Every row has a hidden score. How much higher is the second row's score than the first row's in each pair? 6 means about the same, 12 much higher and 0 much lower.
[-42  -3 -19 -24  43  11 -18  24]
[ 43   4  15 -54  -5 -37 -25 -52]: 11
[  1  15 -23  16   4   1 -22  30]
[-19  23  -1  41   0 -15   8  -6]: 9
[-17   1  -5  -3  31  -3 -14  25]
[  9 -37 -16 -24 -37 -12  21  -5]: 5
[-21   5 -17 -31  -7  -8   1  -1]
[-27  11 -11 -19  32   7 -20  22]: 5
[  15   14   80   -7  -38   -8 -118   12]
[  5 -13 -10  14 -26   2  26   8]: 7
[-28  -7 -46 -68   5 -60 -76  68]
[  0 -16   8  78  13  -4  13  18]: 7
[11  5 -6 63  8 -5 31 16]
[ -9  13  11  28 -31 -34 -32  -7]: 8
[-19 -20 -23  22  19  42  24   9]
[127 -18  59 -77 -18 -48 -83 -76]: 9
[-15   3   5   4 -45 -31 -77  38]
[-39 -44 -82   1  41  10   3  -9]: 6
[-11 -27  -4  13 -28   4 -20  -1]
[-54  46  -8 -21  10  18  -3   8]: 6
[-25 -17  -5  -3   4 -11  31 -17]
[ -9   2 -15  14  14 -14  24  25]: 6
[-13 -22   8  44 -14  -8  23  31]
[-19 -22  45  -6 -47 -30  -6 -29]: 7
[-34  30 -22   2  -4 -22   9  -4]
[-22   6 -20  -6   0  31 -30   2]: 1
[ 25  30   2 -23  -7 -16   8  -8]
[-13  -2  73  14 -58  51  10  39]: 0
[-10   4  39  32 -21  21   1  11]
[-18  10  28  -4  -2  35   1   7]: 4
[-47  -8 -29   9  31  39 -33  10]
[ 50 -21  45   5  30 -12  72 -49]: 6
[  3 -31 -49 -99  72   3 -59  32]
[ 26  45 127  27 -59 101  30 -36]: 2
[  9 -12 -45  23  43 -19  43  -3]
[  7   4 -40  -2 -19  12 -19   4]: 4
[-44 -29 -20 -17  20  -8  -6  43]
[ 34 -48 -27 -18  41 -35 -34 -54]: 12
[-59 -12 -13 -52  33  32 -56  23]
[ -4  32  13  44   2 -19 -37  31]: 12
[-20  -1  38 -14 -36 -35 -38 -57]
[-16   2  -9  -9 -31  -4  20 -34]: 4
[  1   4 -19  14  -1  49  34 -21]
[-20 -21 -14 -24  12   9  23 -21]: 6
[-16  20  -9  -7 -61  20 -11   0]
[-35  24  26  30   8  14 -58  59]: 5
[-18   7  -2   7   0  11  12   8]
[  5 -11 -12  21 -11  10  19 -22]: 8
[  1  -8  -6  -2  24  -2  34 -18]
[-18  16 -11  22  -9  -3  50   1]: 8
[-31  -6  -7 -18   8 -18 -19  16]
[-13   6  26 -24 -37 -27 -22 -68]: 10
[  0 -15  -9  21  31 -14  24 -39]
[ 37  -1 -23  28  43  30  59   3]: 1
[  9 -29 -49  15  10 -34 -10   5]
[  2  27 -46  14  10   2  27  10]: 5
[  0 -13  46  37 -13  25  17  17]
[-29  -1  -1  -4 -43  10 -25  18]: 9
[ 19  26  66  24 -51  10 -12  44]
[ -5  -7 -18  30 -11 -26  17   2]: 12
[ -7   7  44  15  -2 -10  31 -11]
[ 12   5   4 -13  41 -32  43  -2]: 7
[-26  49  68  39 -31  49 -19  45]
[ 17  26 -14 -17  37 -39   8  17]: 12
[ -3 -14 -35  -6 -25 -27 -17  -2]
[ 24  28 -10  -9   8   8  76 -23]: 3
[  5  -5 -47  25  -6  18 -26  20]
[-10  23 -20   5  16 -34  22 -31]: 10
[ -7 -18 -24  -3  41  24  14 -34]
[-30 -13  -6   5   1  -6  52 -26]: 7
[  2  37 -23  25  -1   0  18 -30]
[  6 -13  43  36  -7  32  -3  51]: 0
[ 84 -15  25 -88  -3 -18 -60 -97]
[ 11 -12   9 -40   2 -36 -52 -11]: 6
[ -6  -2 -20   4 -13  -1  32   8]
[ 33  -8  29  14  19   3 -31  20]: 4
[ 26   4  88  55 -12   6 -10  65]
[ -2 -33 -15 -33   3 -27  23   6]: 10
[-24   7 -26  12 -16 -11  22 -16]
[  4   8   1   2  26  -8 -11  60]: 0
[-32 -30  12  24 -30  -8  -7  34]
[-24  16  48  45 -30  22   5 -16]: 8
[-16 -18  -2  20  24   0  15   3]
[ 17 -13 -17  -9  -3  29   6 -19]: 5
[ -3  -3   8   4  -2 -18 -14  -8]
[-27  -6  11   1 -19 -31  -2  -5]: 6
[ -2  21   0 -15  15  15  24   7]
[-28   8  18   1 -12 -26  14 -10]: 10
[-49  14 -39 -63  42 -18 -23  -1]
[-71   0 -42  11  17  34 -30  -5]: 6
[-26  -4 -25   3  -3  -7 -20   5]
[ 2 -7 -6 -1 -2 10 21 14]: 2
[-50  11 -16  -3 -23  10  -2   6]
[ 60  -6  -5  58  -1  -7  42 -22]: 9
[ 45  13  36 -63  13 -12 -26 -12]
[-39  -8  24 -11 -29 -12 -10 -36]: 10
[ 30  16  19  -6   9  -4 -23 -15]
[ 30  -2 -10  11   0   5  21   6]: 5
[ -6   6   6  21 -26  38   3  -1]
[-14 -10 -26  14 -28  32 -20  13]: 7
[ 17  -6 -22  21  27 -19  15  -7]
[-35   0 -16  14   3  19  11  10]: 2
[-26 -22 -10  18  -3  -7  10 -22]
[-39  -1 -25 -36 -11  68 -44  23]: 0
[ 12  45  56  22 -19  36  -6  19]
[ 8 -6  9 10 27 12 28  8]: 7
[ 17 -12 -10  20  -3   6  17   7]
[  2   2  69   4 -38  31  20 -46]: 3
[-14  -4  29  23   9 -18   2  47]
[-35  21  30 -30 -14 -43 -24 -57]: 12
[ 12   1  16  24 -12  24   8  13]
[-10  -1  -1  14  27  19  63  11]: 6
[ 19  10 -17  -2   8 -33   6 -23]
[-32   8 -26  13  32  18 -18  13]: 2
[  7 -62 -45 -16  26  27   6  26]
[ 24  26  -6 -10 -20 -17 -10  17]: 12
[-27  -7  -9   5   7  15  29  19]
[  0  11  60 -32 -42 -19 -34 -45]: 9
[ 11 -33 -26  40   2 -10  -5 -10]
[ 35 -43 -42  71  75  14 116 -46]: 6
[-14  -8 -48  29   8  64 -14  37]
[-16  30  -9   7   4  12  -2   6]: 10
[-61 -16 -65 -41  49  64  -4   1]
[ 13  26  28   6 -28  -6  13  12]: 10
[-22  18 -21  -7  33  18  -3  14]
[20 26 19 -2 -1  7 -1 -1]: 6
[-40   9 -57 -16   6  32   2  24]
[ 32  36  26 -12   3  -3  -9   4]: 7
[  4  22  -2   8 -16 -12 -10  20]
[-31  14  -2  11 -18  24  14  24]: 3
[-14 -34  28  12 -21  45  18   1]
[-20  17 -23   3  -6  29 -16  26]: 11
[ 24  16  11  15 -12 -16  58 -14]
[ 17  23  19 -17 -45 -25   0 -12]: 6
[-21 -28 -21 -25 -37  14  12   7]
[-10  -5 -21   7 -22   0  33 -11]: 10
[ 59 -35  29 -93 -81 -25 -71 -52]
[-17   3 -60 -40  24  -5   3   8]: 9
[  7  -2   3  -4 -27  25   3 -21]
[-25  20   4   5  -6 -11  -5  -3]: 9
[ 3 21  1 28 15 22 20 27]
[ -1   7 -25  -1   3   3  -2   2]: 8
[  9 -31 -28 -12 -11 -21  25   4]
[-21   7   2  10  -4  41  16  -9]: 4
[-31 -31 -60 -47  21  18 -62  35]
[  8  39  42  33 -27   5   8  37]: 8
[ -9  17 -17  26 -10  17  -3 -10]
[-31   4 -14  -2  12   9  21  18]: 2
[ -4  25 -15   2  24 -14  16   4]
[-74  15 -44 -35  60  18 -50  21]: 3
[-22   6 -30 -18  28  49   8  15]
[ 38  35  43  31 -38   6  22  26]: 8
[ -6  46 -27  -1  -7   0  11   8]
[ 13 -19  32 -14  11 -23  11   9]: 0
[-4 13 -4  0 12 -9  9  8]
[ 59 -19 -38 102  50 -23 127 -16]: 11
[10 -8 12  0  2 -9 27 21]
[ 26  22  69  19 -36  12   4  14]: 5
[ 37 -17 -30   6  26  33  14   5]
[-29 -22   4  28   0   6 -10   8]: 8
[ 17  19  50   9 -17 -12 -26  17]
[ -7  36   4 -16   7  -6  -4  -8]: 8
[ 20 -17  37 -18 -35 -25   8  -3]
[ 99  -6  19 -80  40 -28  13 -76]: 8
[-21 -26 -15  17  -4  28  -5   0]
[ 17  13  22 -19 -62  -5 -18 -56]: 10
[-13  -4  -7   5  -6  -8 -67  29]
[ 40   4  -6 -11  30 -13 -20  -1]: 6
[-19   7 -39   1 -11   5  -4  21]
[-27  17 -12   5  19  -4 -14  20]: 6
[-31   5 -13  18  18  -9   0 -10]
[104  -6  19 -82   0 -76  -5 -60]: 6
[  3  11  -9 -35   3   8  54 -29]
[-13 -14 -37  16   4  10  13  -9]: 9
[ 15  -8  93  46 -23  11 -29  86]
[ -1   2 -17  -9  -6 -24   7  -8]: 12
[  4  -5  -1  18 -33  22   2  27]
[ 24   1  11 -27   9  27  46  21]: 2
[-27  32 -16 -14 -12  15  -5  10]
[-12  10   1   5  -4  -1  -4  -4]: 7
[ -6  -2  -6  18  -3  -5  16 -18]
[-12  36   2   2   5  11  28  16]: 3
[-46  10 -24 -24  33  31 -17  34]
[-3  9 10 13 16  6 -5 29]: 8
[ -9 -24 -37  -7  -7   1 -17 -28]
[  9  -9  51  21 -24 -18 -13  67]: 0
[  1 -18  -9  12  18  -2  22   5]
[ -8  19  61 -11 -87  15 -12 -58]: 6
[ 10  20  -3  11 -55  10   7  21]
[ 13   5  -4  13 -14 -20  -1  -4]: 9
[-29  -4 -17 -16  -3 -11  42 -19]
[ 55 -16  38   4  23  11  67 -67]: 4
[ 23 -13  11 -10 -32   6 -16 -13]
[  4 -23  19  15   3  40  -6 -23]: 4
[ 11  17  57  35 -68  37 -44  68]
[-22 -21 -15  13   4 -11   7 -12]: 12
[ 20 -22   3 -67  -1 -19  -6  -2]
[  8 -34 -27 -55  38   0 -22 -19]: 8
[-20  50 -11  17 -18  14  10  61]
[-52  -2  -2  19  -3  21   2   5]: 6
[ 56  -7  54 -59 -30 -22 -16 -71]
[-19  35  31  27 -29  -4 -13  48]: 6
[  0   3 -16  -6   0   6 -22   4]
[ 19   9  20 -17  49 -13  53 -33]: 5
[-34  -8 -44  33 -12 -15  23  15]
[  77  -12   16 -127   27  -50  -22  -36]: 0
[ 14  35  61   9 -33 -14 -27  50]
[ 22 -14  47  25   1   1  -4 -31]: 8
[ -9  63  -5  24 -10   5  14  33]
[-32 -38 -21  -2 -12 -33  38 -24]: 6
[ 17   9 -26  12  37  29   9 -19]
[  3 -15   8  14  28  22   7  30]: 1
[ 29 -13  18  27 -11 -21 -19  30]
[ 16 -16  -8  -8  50  -5  -3   4]: 5
[ -6   2 -12 -58  20 -11 -27 -53]
[ 46  20  71  52 -42  30 -52  83]: 0
[ -4  20 -14  -1  -1  -6  12  16]
[-21 -56 -41  -6  24 -18 -23   2]: 6
[ -5   8  15  32   0 -23 -26  36]
[ 36   9   3  47  16  12   6 -13]: 7
[-24  -1  -4 -31  10 -22 -10 -15]
[  4  26  13 -16  -7 -16 -13 -33]: 8
[  3 -11   0  41   6 -13 -53  59]
[-25   8 -43  38  -4  -3 -20  31]: 9
[ 28 -20 -18 -52  40  13 -11   7]
[-15  -8 -52   0  36  51  37 -35]: 10
[  1 -30 -22  14 -11  -6   3 -25]
[-15  18 -23  21  -3  -8 -13  -9]: 8
[35 16 12 17  3 22 -9 41]
[-8 -3 -2  9 13 19 -8 32]: 6
[ 62  12   6   9 -24 -38  10 -37]
[ 11  29  52  24 -37  53  15  -2]: 0
[-44  33  48  28 -39  11 -22  27]
[-14  13  18  12  -2  20  15 -19]: 7
[  3   3 -14  12  19 -10  29   7]
[ -1  -2  -6   6 -11 -21  17   9]: 6
[  3 -15  -9  14  -2  12 -13 -18]
[-13  30 -15  -3 -27  22  38 -24]: 6
[-14  15 -17  -3 -14 -45  19  11]
[-20  25  23  -5 -28 -32 -37 -43]: 8
[113  -4  56 -72   9 -27  -9 -85]
[-11  -3   6  -3   3  20   6 -16]: 5
[ -9  -4  13  15 -53 -57 -33 -57]
[-30   4   3 -25 -19 -27 -27 -70]: 3
[-10  36  68  59 -47  71 -15  71]
[-15  17   3   2 -15  -3   7  32]: 12
[  1 -11  -6  13  11 -30  -7  28]
[ 10  35 -15 -17  10 -36  32  27]: 7
[  1 -22  24  36  -7 -18 -13   8]
[-21   4  -4   6  35   1  22  37]: 3
[-24 -16 -22  11 -18  14  25 -16]
[-26  -7   8 -19  -2 -38 -53 -18]: 9
[ 55 -18   9 -73   6 -23 -10 -56]
[  8 -30 -17  15  10  -3   6  28]: 5
[-43 -36  26   8 -36 -38 -78 -33]
[-12 -22   9  13  -5   1  24 -11]: 1
[ 27 -25  13  28  -3  35 -35  11]
[ 26 -15   7  12 -13   1  40 -21]: 9
[ 20 -29 -14  17   4  24   9  13]
[ 37  25  -3  44  47 -11  61  -8]: 12
[ 28  10  18 -30  -2  24   8 -21]
[-26   7 -15  21  -6  40   4  13]: 8
[ 17 -12 -22  -4  17  13  12 -19]
[ 23 -25   4  16  11   2 -29  40]: 3
